Rotation paths and how fast each direction turns (deg/step):
Each turn is a multiple of 5 degrees from 10 to 175, or 0.
Each row of a path follows its step; steps can be skipped.
Path 1:
step 0: [ -1.4   6.8   8.0  -9.9   9.2   9.0 -18.6   8.0   4.1   6.3   8.6   2.7
  10.8  -7.0  29.7 -28.3 -20.6 -28.6  -8.1 -28.0  11.9   9.0 -13.0   9.4
   1.7 -15.9  -7.3 -15.6   5.2 -15.8   4.8  -7.8  -1.5  -1.1   0.5  -3.5
   7.2  -9.2  -4.8]
step 1: [ -3.9  -2.0 -24.8  -2.5  24.0  11.2   2.8   7.5   9.4   0.2  -2.7   9.0
   3.5  -8.8 -12.8   3.6 -16.4  18.6 -13.0   3.2   0.5  -0.3  -9.4  20.8
  29.7  17.0   2.6  28.2  23.3   9.0  -5.6  -1.3 -18.9  -0.3   1.6 -12.2
  -7.7  10.5   2.6]
step 3: [ -2.9  -1.9  -4.1 -25.6   7.4   6.8 -30.0  21.0  -0.1 -11.0  10.0   0.8
  19.2 -12.5  -0.4  -4.6   5.4   5.4  -5.2  -7.8   6.9  14.0 -21.1 -10.5
  -1.7 -11.2  -7.4  -8.3  -6.7 -31.6 -18.4  25.7 -10.5   6.1   6.1  -1.7
  -2.9 -12.4   8.9]
step 4: [-15.8   5.1   4.9   3.3   6.6  -7.0   1.5  -4.3   6.9  16.9  -0.3  15.1
  -1.9   9.7  -2.7  -4.4 -31.3 -10.6  -6.8 -30.3   9.3  -6.2 -18.7  -7.0
  35.8  22.6   1.5   2.3   8.0   7.1   5.3 -12.3 -12.2   0.8  -2.6 -14.6
 -11.3  -3.9 -17.4]
step 5: [-11.5   9.9  -6.4   6.4  11.6   2.6  14.3  19.1  -7.2 -13.5   2.7 -25.6
 -30.7  -8.8  12.0 -22.3  -1.0   6.7   4.5  22.2   7.3  14.3  -9.1  19.9
   2.8  -5.8  -0.1  21.9   4.9  -1.4 -14.6   3.7 -13.4   3.9 -21.4 -13.2
  -0.4   3.1   3.9]
step 7: [-10.7   7.4   2.9 -20.2   0.8  -4.6   3.3   7.2  -5.2  -1.1 -11.1   7.4
 -12.1  -8.4   6.6  14.2   2.5 -11.6   2.1 -10.2   9.9   3.6 -14.0 -26.2
  26.2  13.2 -24.3  20.6 -17.7 -18.8 -10.9  -6.3 -11.6   7.6  21.2 -11.1
 -18.2 -10.0  -8.6]
step 8: [-13.3  13.6  11.8 -13.0  17.6 -16.8  -5.2  -0.3  -0.1  -1.9  10.5 -18.3
 -12.5  -1.8  -7.2 -18.1 -21.7  -6.7   4.1  -7.3   7.2  14.8   7.4  20.6
  11.2  -8.1   0.7 -15.9   3.6   7.3  -3.3   0.2 -15.8  -9.4 -35.9  -6.6
   4.2  -5.3 -26.7]
step 9: [  4.0  -7.8 -10.3   0.4  15.0   2.5  -0.5  19.1  28.6  11.6 -24.2 -13.7
   4.0 -17.6   7.3 -14.7   7.8  13.5   0.3  18.2  -6.3   2.2 -11.9  -5.4
  -7.5   9.9  20.5  11.3  12.3  -6.0  10.0  -7.1 -14.2   3.3  -0.2 -34.3
  -5.6 -11.9  12.9]
step 11: [ 17.9  11.0   7.2 -27.7  26.2   8.1  -2.3  -4.2  13.5   3.1  -9.0  -5.4
 -13.7 -26.8  -0.1  12.2   0.2 -14.6  12.7 -15.6  19.5  14.5   2.5   0.3
  14.0  -9.1  -0.6  -1.4   2.6 -16.5 -11.5  18.2 -21.8  -9.9 -10.0   7.8
   6.2  -5.8 -13.4]
[ 3.1  1.4  2.0 -8.3  2.7 -5.4 -0.7 -1.4  4.1  1.5 -7.8 -4.6  0.9 -4.8
 -0.1  5.0  3.5 -3.0  1.8  5.1 -1.7  2.4 11.2  1.1 -2.6 -0.9 -0.9 -1.3
 -2.6  2.2  5.5 -9.0  0.1 -2.1  0.9 -3.6 -0.2 -3.5 -4.9]  25
[-1.8 10.4 -0.9 -8.3 -0.4  1.3  0.3 -2.4 -1.0 -3.8  7.8  2.7  0.1  1.3
 -4.2 -8.9  0.3 -0.5 -5.7  4.3  0.3  1.6  1.6  2.9 -7.2 -4.5 -3.3  0.4
  0.6  1.7 -5.5 -3.1 -0.6 -5.0  2.8  2.0 -6.1 -0.9  2.4]  145
[ 1.1  0.4  6.9 -1.5 -2.6  0.1 -0.7 -0.3 -5.1 -4.7  4.6 -0.1 -3.0 -1.9
 -0.1  1.2  2.7  3.7 -0.8  1.6 -2.0  1.0  6.1 -5.0 -3.0  1.9  5.2 -3.6
  8.3 -3.4  2.4  0.4  0.5 13.1  4.0 -5.7 -1.0 -1.7  7.1]  100
[-2.5  0.7 -3.3 -5.1 -0.5 -3.1  1.7 -1.2  6.1  3.0  0.5  2.4  7.3 -6.7
 -0.5 -3.0 -2.4 10.7  1.6  1.0  2.3 -1.8 -8.8 -3.5 -0.5 -1.3 -4.0 -2.2
  2.5 -2.1  7.0 -6.6  4.6  4.5  2.2  3.2  3.7  2.6  1.6]  125
[ 7.6  2.6  3.9  4.3  1.4  0.0 -7.5 -2.5 -1.2  6.4  4.1 -3.5  3.3 -8.8
  1.4 -1.1 -3.1  2.3  4.2 -1.4 -4.4  5.7 -0.7  0.4 -2.5  1.5 -0.9 -3.0
 -4.1  1.8 -8.7 -0.6  0.1 -1.5  1.0 -5.0  0.9  9.2  1.7]  130
[ 0.1 -0.7  2.7 -4.9  1.3 -1.6  2.1 -6.7 -2.2 -0.8  2.4 -1.9 -0.4 -1.7
 -2.8  1.4  4.8  2.1 -0.8 -1.8 -6.3 -5.7  0.0 -8.6  5.4 -1.3 -9.0 -7.1
 -3.2 -6.8  0.7  9.1 -0.4 -5.6 -2.6 -2.0 -2.7 -0.7 -2.5]  85
[ 2.3  0.0  0.6 -1.0 -4.6  0.6  4.8  1.2  0.5  1.2 -7.4  7.0  3.4  5.4
 -8.5  2.2 -3.1 -0.7 -0.3 -1.0 -8.9  2.1 -3.3 -3.2  1.2  4.3 -5.1  4.9
  4.9  3.9 -5.0 -2.6  3.3 -0.6  2.7 -9.7 -0.4 -1.1  0.7]  130
[-4.4 -1.7  9.6 -3.3  2.5  0.2 -1.0  5.1 -4.3  2.3  2.2  0.1  1.0  0.4
 -1.9 10.2 -4.4 -0.9  4.4 -7.7  5.1  1.2 -1.8 -5.2 -5.1 -4.0 -2.1  1.3
  2.5 -1.1 -0.9 -4.0 -3.2 -7.4  2.6  4.4 -0.1 -2.5  4.5]  95
Path 2:
step 0: [  0.0  -0.8  17.9  17.2  14.5   6.9  16.1  -1.4  10.8   2.4  -8.3  -2.3
  13.2  -5.5   7.9  -9.7  14.0  10.8 -26.3   7.4  -6.8  12.8   9.9 -17.4
 -16.3   9.8   9.4  -5.6   0.8  -5.3   3.8   6.7  -3.0   9.5  26.5  -8.7
   2.4 -28.9  -4.3]
step 1: [ -1.3   2.1  -0.5  -1.8  17.3 -28.3  -2.7 -20.9 -17.2  11.3   8.0 -34.2
   0.2   6.5 -16.7 -15.3  16.2   0.3 -18.6  -1.6  -0.5  12.1   0.5 -19.3
   1.3   1.1  -5.5   6.0  -3.4   6.5  13.5 -10.3   5.9  -8.5  -2.5   1.9
   5.0   6.7  12.7]
step 3: [ -6.9   3.1  11.5  -7.1  12.5  -0.3  -0.7 -18.3  10.5 -16.8   9.4  27.3
 -11.8 -11.0   0.3   2.0  -3.8  26.7 -23.8  -7.1   8.2  -2.2  -8.9 -13.1
  -4.3 -11.0  -5.0  16.3  -5.6   1.7  -5.6  -2.9  -1.5 -19.6  -2.7 -21.9
  10.8   2.7  16.0]
step 4: [  5.4  -8.7  -9.4  -3.8  13.4  -2.9   7.3   9.4 -12.5  -4.7 -22.8   1.0
  -1.7  -7.1  21.1 -22.5  28.3  -0.9 -25.6 -19.6  -2.0  -2.7   7.8   7.2
   7.3  -6.3  -6.3  16.4  -3.2 -10.4 -18.6   7.3  -2.0   4.3  12.1   1.8
   4.7  14.1  -0.1]
step 5: [ -0.9 -22.3  10.1  11.6   4.2  -8.3  -1.0   2.0 -13.2   9.1  27.5   7.7
  -1.0  -4.9  -0.1 -12.3  24.4  -4.4 -10.5  18.3  -2.8 -29.9 -12.1  16.0
  -5.3  -7.2 -16.0   6.5   3.7   6.5  16.4 -11.1  -9.8 -13.3   1.3   4.6
   7.7   0.3  -2.0]
step 6: [ -4.6  23.3  11.3  -0.1  18.4  -2.1  20.2  23.6  11.8 -13.8  26.1   0.5
  -5.6  15.1  -3.3  -7.3   0.9  10.3   3.6 -11.9  -4.4 -19.1  -3.7   3.7
  13.4  -3.8   8.0   5.4  -1.1 -26.1   8.0   0.3  -0.4   3.7  13.3   9.4
   6.2   7.5   6.4]
step 9: [  6.9 -14.4  10.9  -8.0  -4.6 -12.3  -1.0  -4.5  -1.7   3.5  20.2  -7.0
  15.7  -3.1  -4.0   9.0 -12.3   4.8 -30.6  -6.3 -19.0  -1.9   2.0   1.2
  -7.0   8.4   5.8  -0.8  15.8  -3.2   3.0 -11.4  -6.4  16.7  14.8  11.4
  28.8 -22.3  11.7]
step 10: [-14.4  15.4  13.8  -7.3   9.2   2.3   0.5  -8.4 -26.6  -6.1   5.3   1.1
  -3.5   8.8 -10.8 -19.0  -2.7  29.5   1.4 -16.2  -4.6  26.2   6.3   8.1
   7.7   6.6 -15.3   4.6   2.0  -4.3  17.0  -9.6  12.6   2.7 -11.8   3.7
  18.5   1.9  -3.9]
step 11: [  4.0  14.9  18.4   6.4 -12.8   3.4  11.0   8.6 -10.9  -0.7 -26.4  -3.6
   3.2   0.9   9.6   1.8  -9.3   2.5 -23.0  -1.3   8.7 -12.8  -8.4  -1.2
 -15.3   0.6 -28.8  -3.0  22.2  -9.8  -5.2   4.2   4.1 -17.2 -13.0  -3.2
  17.7   1.1  13.3]
[  2.5  -2.0   2.3  -1.5   1.4  -3.3  -1.0   1.7   2.6   0.5  -5.0   3.4
  -4.6  -5.8   4.7  -1.7   6.3   0.3  -1.7   2.8  -2.8   3.2  -1.8  -6.1
   0.2  -1.5  -5.7 -10.7   4.0   5.3  -9.3   3.1  -1.5   5.7   4.4  -4.1
  -3.1   1.2   2.4]  90
[-2.7  1.5 -2.1 -1.5 -0.4  0.4  3.2 -1.5  4.5  2.6  1.1  7.7 -5.9  4.1
  7.1  1.3  6.8 -5.1 -2.3 -1.2  4.3 -3.0 -5.9  8.2  1.2 -2.6  2.4 -4.8
  1.3 -2.3  4.3  1.0  3.6 -4.3  5.1  7.5 -5.2  2.4 -2.7]  45
[-1.8 -0.2 -3.1 -9.5 -5.5  2.4 -0.9 -9.5  3.7 -1.8  2.3 -5.7 -8.1 -4.9
  0.1  2.3 -1.4 -2.4  2.5 -5.2  0.4  2.8 -0.2  0.4 -2.6 -5.3  4.8  2.7
 -1.3  5.4 -4.5  0.2 -1.5  0.2  4.8  1.5  8.4 -1.4  1.0]  60
[ 0.7 -6.6  3.2 -3.6 -6.5 12.0 -4.6 -3.9 -4.8  0.1  1.4 -0.1  2.9 -0.2
  0.4 -5.4  6.3  7.5  2.7  3.8 -0.8 -0.6 -1.4  5.4 -1.1  3.4  5.0 -5.6
 -3.3 -3.1  1.2 -1.4  1.5  1.8  2.0 -5.6 -2.4 -1.7 -0.4]  145
[-7.9 -1.2  6.1  1.9  2.3  1.5 -0.8  2.1 -1.0 -5.3 -3.0  3.2 -3.7  5.5
 -2.1  7.1 -2.7  2.0 -2.9  3.5  2.0 -6.7  0.9 -3.3  3.3  0.8 10.0  1.7
  4.8  3.2 -2.0 -4.9 -3.0  2.6  7.5 -1.6 -1.2 -4.3  4.2]  120
[-4.7  2.4 -1.4 -0.4 -7.1 -4.4  5.9 -1.7  0.6 -2.3  0.1 -3.7  8.6 -0.8
  4.6  2.9 -2.0  4.9 -0.3  3.7 -0.1  5.8  4.8 -0.6  4.0  1.9  0.1 -6.1
  6.9  4.9  5.4  0.1  9.7 -2.1  3.8  0.6  3.3 -1.6 -1.0]  35
[-6.2 -3.8  3.2  0.3 -6.4 -1.3  3.8 -6.7  1.3 -5.9 -4.7  2.9  3.9  0.2
  3.0 -8.9 -1.5 -6.4 -3.1 -1.6 -0.9  0.1 -6.8 -1.9  6.3 -5.1 -0.1  4.9
  2.0 -0.5  1.5 -0.4 -1.9  1.8 -7.6 -5.1 -1.8  2.2  2.6]  40
Path 3:
step 0: [  0.8   3.1  -0.8  -3.8  21.9  -8.4  21.2  -2.5  -7.8   8.1   2.9 -25.1
  -5.9  -1.5   7.3   8.9   7.7   9.6  -5.9 -20.6  -3.6  10.1 -11.6   9.6
  17.5   5.7   5.5  17.7  -4.8 -16.3   5.8  19.1  -9.3 -11.7  -2.1 -12.2
   5.5  26.9  -1.6]
step 2: [ -5.9  10.0   0.5 -17.1   2.5  26.7 -11.8 -12.9  15.8 -16.3   2.2  -2.1
 -16.9  -4.5 -14.0  -8.4 -12.1  20.0 -14.3  21.7   3.8   2.7   7.8 -10.5
   6.1  12.5   0.0  11.8  -8.8 -16.3 -11.2  10.1   4.5   3.8  20.5 -11.6
   4.9   4.7  -3.0]
step 3: [ 19.2  -5.5  -7.8   4.9  12.5  -9.1  -1.7  11.7   0.0   5.7 -23.7   4.8
   1.2   0.9 -21.5 -10.9  -4.0 -12.7 -36.2  13.6  -6.9  -7.5  11.3  -4.9
  -6.5   8.4   8.9  -7.3  -5.0  -3.7  11.5   9.4   6.7  -4.7 -15.0  18.1
 -10.9  -6.7  10.1]
step 4: [  0.7  -9.3  -5.4  -1.2  -3.7  -5.8  -1.0 -20.8 -29.6   9.0   1.7  -3.6
  -5.2   9.0  -8.3 -24.5  -6.6   6.3   1.7  -8.0  -8.0  -2.5  -1.3   8.5
  13.3 -16.8  12.1  19.3  25.8  -2.1   3.9  20.7   2.0 -14.9   2.3  -7.0
  22.9  -0.5   6.9]
step 5: [  8.6  11.6  -3.7   9.7 -10.5   1.5  19.4  -7.2  -5.8 -22.9  -0.2   0.6
   1.2   1.7  -1.7  -0.4  28.5 -10.7  20.4  -9.7   0.3   1.3   6.3 -27.7
  -0.3  -5.7   7.9 -16.7  -0.9 -12.1  23.9   6.8  21.2   8.0   5.0   8.6
   3.3  -4.6   3.1]
step 7: [-13.8  21.1  -2.5  39.2  11.6  -9.6  -2.6  32.1   8.2   4.7 -10.6   3.6
   1.6   4.7  -5.0 -20.0  -7.8 -10.3  -8.3   6.0   9.5  -3.1  -7.5  -7.6
  -2.2   8.9  -9.1   1.3   3.4 -14.6   6.8 -10.0  -3.6  -5.2   6.1  -6.0
  -3.3 -12.2   9.5]
step 8: [  2.5  -7.1 -19.7  -0.5  -2.5  13.4  -5.8  -9.2 -22.6   1.3 -17.3  -9.0
  -4.5   5.1 -14.6   1.6 -15.8  -0.7  -1.8 -16.3   2.2  18.4 -16.7  18.1
  12.5 -11.3 -11.9  -8.2  18.3 -10.7   1.9  -3.6  -1.2 -10.9   2.2 -15.6
 -20.3   5.0 -19.4]
step 9: [  5.6  13.4  -6.7   3.3 -16.8  -1.6  23.3  -7.8   4.7  -2.5 -13.6 -10.8
 -18.4 -13.8 -17.3 -12.7  16.1  -5.6  23.7  -5.8  -9.6  -4.9  -1.4  -4.0
  -5.0   1.4  -6.6  -9.9 -19.1  17.4  -1.1 -17.0  -2.1  -8.1 -13.3 -11.9
   0.2   8.8  20.7]
step 10: [  0.6 -18.8   9.2   0.3   3.5   4.4  -8.1  -7.5  21.4  -3.7  17.8  -2.3
  -1.3  -7.1 -22.5   7.0  10.0   4.4 -19.6 -36.8  -8.2  -1.1  -6.3   1.9
   3.5   9.8  -7.7  16.8  -0.5   6.5  -5.6  -5.2  12.2  21.2  10.3 -12.1
   9.0  -2.0  -1.9]
[ 3.3 -3.9  1.2 -5.7  1.6 -3.2 -7.0  2.7  0.0  2.7  3.4  4.7  2.0 -0.3
  9.7  2.6  1.5 -3.0  7.3  5.4  5.9  0.2  1.7  2.7 -1.1 -4.1  0.6  0.3
 -3.6  4.4 -3.3 -3.3 -9.0  5.5 -2.6  3.6  0.8 -1.6 -4.9]  0
[ -2.8 -13.9  -3.7   1.3  -0.1   0.7   5.2  -0.1  -5.8   3.0   3.5  -2.2
  -2.6  -1.7  -1.7   2.9  10.4   3.3   1.6   0.5  -2.3  -2.9   1.4   0.0
   4.3   2.9  -0.9   0.5  -2.1   2.3   7.8  -3.4  -3.5  -0.7   4.7   2.1
   3.9  -2.7   3.1]  70
[-4.3  4.0  2.6 -5.3  0.0 -4.2 -6.6  4.5  1.6 -2.1 -2.0  0.5 -3.4  0.3
 -1.3  2.8 -0.9 -4.4 -2.4  3.6  0.8 -6.1  1.2 11.1  6.0  6.9 -2.5 -1.6
 -1.5 -1.4  1.9 -1.2  6.5  0.0  7.9  2.8  1.1 -6.6  1.0]  85
[  5.2  -3.1   5.2   2.7   2.4   4.4  -0.4  -3.2   6.4  -0.4   2.7   2.0
  -3.1  -0.6  -0.1  -1.0   0.9   2.8  -2.7   0.7  -0.7  -3.5   8.0   4.6
   0.5 -14.5   3.0   0.8  -3.7  -1.7   0.9   5.1   3.1  -5.8   1.3   3.9
  -1.3  -5.1   2.9]  40
[-1.6  1.6 -1.0 -2.9 -0.7 -3.3  0.9 -1.2 -7.6 -0.5  6.6 -1.7  0.2  2.8
  5.4  6.3 -7.7  4.8 -6.1  4.5  0.6 -1.5  6.5 -1.5 -1.0  3.5  9.0  1.6
 -8.1 -2.9  4.2  2.7  1.8  0.9 -2.5 -1.5 -1.3  5.4  3.2]  20
[  1.9   5.6   2.0   4.4 -11.2   1.3   1.9  -6.8  -4.7   2.2   2.4   1.5
  -2.1  -4.4  -1.7   2.2   0.2   0.0  -0.3   4.8   7.6   8.3  -3.7   3.9
   2.5  -2.8  -1.0  -6.6  -0.1   3.1   2.6   2.9  -0.5   0.8   6.4   4.7
   1.8   3.9  -0.6]  100
[  3.4   1.9   1.2  -2.7   2.4  -0.5  -1.7  -4.4   1.1  -2.1  -3.6   0.9
  -8.3  -1.9   5.5  -1.0   3.3   3.7  -7.0   1.2  -3.3  -2.0   2.6  -9.0
   2.6  -1.1  -1.0  -6.5  -0.2   4.6  -6.1 -10.2   2.3   4.4   5.3   0.3
  -0.5   4.0   3.0]  100
[  3.7   1.2  -1.7  -6.1   4.1   9.0  -5.6   5.3  -4.2   1.5   5.1  -2.8
   5.4   2.3  -2.6  -1.0   6.6   3.8   2.3   1.1   0.9   4.5   0.0  -1.0
   1.0  -0.7  -2.9 -10.7  -2.8  -8.4  -0.7   0.0   6.2  -0.3  -0.7  -2.0
   0.1   1.3  -1.0]  125
